Each path is a new rotation, seen through one point. The rows after it are directions, each followed by how far the rotation turns it, in deg/step (0 if it stays put).
Each turn is a multiple of 5 degrees from 10 to 175, or 0.
Each row of a path follows its step; steps can be skipped.

step 0: [-14  19   8 -27   0  -3  17  -7 -11  -3  28 -18  50 -21 -26  50 -11 -31
  -5  -3 -14   9  33 -13 -13  -2   4 -11 -53 -32   5 -13  10 -41  15]
step 2: [ 51 -13   7 -16  -8   1   1   7  23  29 -27  27  10  -1 -16  19   9 -13
  -8   4   1   2 -20 -42 -25 -28 -44  41  22 -18  36  15  28 -21   0]
step 3: [ 19  15 -27   5 -17  16  26  -4  28  -7 -22 -32  -3  -3  51 -36   9 -30
  18  12 -11  17  17 -27  17 -51 -13 -16  19 -18 -24  25  28  -7   0]
step 4: [  3  -2 -26  27  12 -26 -19  15 -16  26 -23  -7   4  41  14 -27   8  19
 -16 -30 -16  15 -14  14  46 -24 -43   2  -8  11 -10   9   0 -12 -61]
step 6: [-26   5 -27  21 -35  31 -14  -8 -47 -24  17   1 -16  -6 -20 -37  12 -12
 -22 -25  15  22   2 -16  19   8  22  15  -9  -7 -16 -63  -2 -17  -1]
step 11: [ 14 -18 -16  32   5  -2  26 -14  14 -24  -9 -40  27  26  -5 -43   3  12
  -7  18  -3  -8  -7  -2 -23  11 -19   2 -27 -11  57 -38  20  45  17]
step 13: [  3   0 -32   2 -10  35  -5 -12  31  28  -3 -18  -4  10  35 -22 -24 -24
 -26  18  13 -51  25 -41   8  -5   4   1 -41  39 -19  24   4 -12   3]
step 16: [ -4   1 -10   5 -42  40   2 -18 -34 -25  26   0  24 -18 -12   9 -33  29
  24  20   0  16  -8   6 -13 -13 -14   2 -35 -33  -2 -23  13 -57 -14]
step 18: [  6  37  18  -2   3  15  22  20 -22   3  11  -3   5   4   3 -12  28  -5
   5   7  14  -4 -37 -68  -6 -27 -46  12  14 -23   5  49   4  -3  30]
step 19: [  5   9  20  24  14 -22  41 -11  -5  14 -26  -1  31  25  13 -18 -20 -11
  -1  -5  -7  -6  31 -42  31 -37 -21 -28  47  -7 -26 -25  28  -7 -19]
Directions:
[  3  -6  -2   0   5   9   5   8   3 -10  17  12  -4   3 -12  -4   5 -22
  14   0 -10  10   4 -17   7  -6   7  -2  -1  -6 -10  -1  -1   0   3] => 115
[  2  -9 -16  -2 -11   7  -8   6  23   8   2  -9 -14  -1  -4  -8   8  -1
  -6   5   3   5  -2  10  14  -7  -2  -2  -1  14   3  -4  -1  -7  -8] => 40
[ -4   7  -7   1   5 -15 -18  -8  23   4   3   7   6  -3  -4   0   0   6
  10 -15   4   0  -7 -12   1  13   0   3   7 -11  -2  -3  -3   2 -12] => 140
[-12  -5 -11  -1   7  -4  11 -14   1 -19  -6   6  -6 -13  -9   9   6   7
   1  -3   0   1   7  -2   0   4 -11  10  -3  17  -5   3  -4 -13   5] => 45
[ -7   7 -12  -3  -8  -8   2   7  -2  -7  -1 -15   2 -12   7  -1   2 -16
   1 -20  -3  10   8  14  -3   4  -2   2   7  -5   0  -8   9  11  12] => 130
[  7   3   7  16   0  -3  10  -9  14  -2 -10  -7   1  11  -7   3   6  -4
   1   3 -11   3 -17   1   0  -2 -19 -11  10  -6  -1   6  11  -2  12] => 45
[ 11   3  -3  -7 -16  -3   6 -19   1   9   1  13  -1   2  -3  -6  -1   5
   7 -13  -7   7   2   7 -17 -18   4  -4  -3   8  -7   6  -7  10  -1] => 60
[ -2   3   5   5   6   1   3  -1 -16   5  -5   2 -10 -11   4  -6  13  12
  -4 -13   6  17  -5 -10  10 -13   5  -9  16  -4   2  -4   5 -10  -6] => 25

step 4: [  4  20  11   6 -11 -47  -9   4 -16 -11 -53  51   6  25  -9  26  -6   7
  11 -58  -4   2   2  17  16  -8 -18  10 -39  10  37  27  -7   0  -9]
step 6: [ 33  -1  28 -11 -19 -24 -38   3  12 -30  37 -29  -1  21  -6  42  45  14
 -15   2 -21 -19  13 -31 -23   6  15  -9  12  28  10  14 -22 -19 -25]
step 8: [  0 -14 -13 -13   7 -62 -21   4  -3   9 -32 -25 -20  13  17   4 -64   5
  47   7  -7 -36  -5 -33 -11  18   6 -16  -1 -26  20  -2  25  10  -1]
step 9: [  6 -28   2  36 -38 -19 -52  17  10 -32 -18 -19 -20 -22  18  19  16  11
  14 -20 -23  15  14  23 -22  41  15  38  23  26 -20  -2 -15  -3  11]
step 12: [ 37 -17  -9 -51 -22  11 -15  14   8 -25  -8 -60 -13 -35   6   6   0  21
  40 -30   2  50   5 -13  -1  15 -10   9  -8   2  -5  29  -2  -4 -23]
step 13: [ -6  31  35 -26  -6   1  -7  -3   8 -11 -13  -8 -37  -4 -19  17  20   5
   0 -26  -4 -50  38  -7   6   1 -25  52  44  -8  13 -29  21  25 -31]
step 14: [  0  23 -10  -8  27   3 -29 -28 -28   5 -48  -7 -12  -7  -9  14  18 -20
 -16  13 -21   3  -8 -20  -4  48   0 -12 -14   7 -24 -11  68 -21  30]
step 15: [-43  33 -21 -17 -18   3 -43  26  10  -6 -19 -32 -13 -26 -29  25 -23  10
  36 -35   5   6 -27  -2  -9  -3  -4 -42  18  25   5  21 -23 -16   9]
step 17: [  6  30  13   2   8  -1  -6  -9 -42 -36 -15  22  -6 -10 -15 -21  15  16
  38  23 -11   6  38 -34 -25 -13 -15   2  -9  21  37  13  55 -38   4]
step 19: [-13  23   6 -46 -32  -9  30  15   3 -13   3 -42 -14  -5 -14  59 -16   7
  -5  35 -20  16  -9   2  22   8  19  13  -7  -9  31 -47   4 -27 -14]
Directions:
[ 20  -1   4 -13   4   4  11  -1 -11  -4  18  -4   8  -5   7   1  11  -1
   0   3  -2   2   1  -9   1  -6 -18   2   0  -3   9   7  -1  -5 -19] => 60
[ 18   0 -11   9  17  13  -1   6  -2  -9  -7   4  -5  -2  -1  14   1   2
   7   2   3  -7  -9  -2  18  -3   7 -11  -1   6   5 -13  -7   5  -1] => 95
[-10   2   1  -4   9   3   6 -12 -20   0 -13   5  18  17  -3   9  -3  13
   3   9   1  -1   1  -2   5  -2   0  18   5   2  -3   5   3   9   1] => 115
[  0 -13  -1  -4  -8  -6  -4  -6   1  -3  -2  -1   1   0 -18 -14   8   0
   4  -6   2   9  -8   4  21  -2  -6   2   1  -7 -18 -13   8   6 -13] => 35
[ -6   3   0  -6  12   6   3   2  -5  -6  -6 -14 -23  -5   9  -5   9  14
  -5  -4   8   0  -7   2  -3   2 -17   0   9  -5  -8   5   4   7  13] => 20
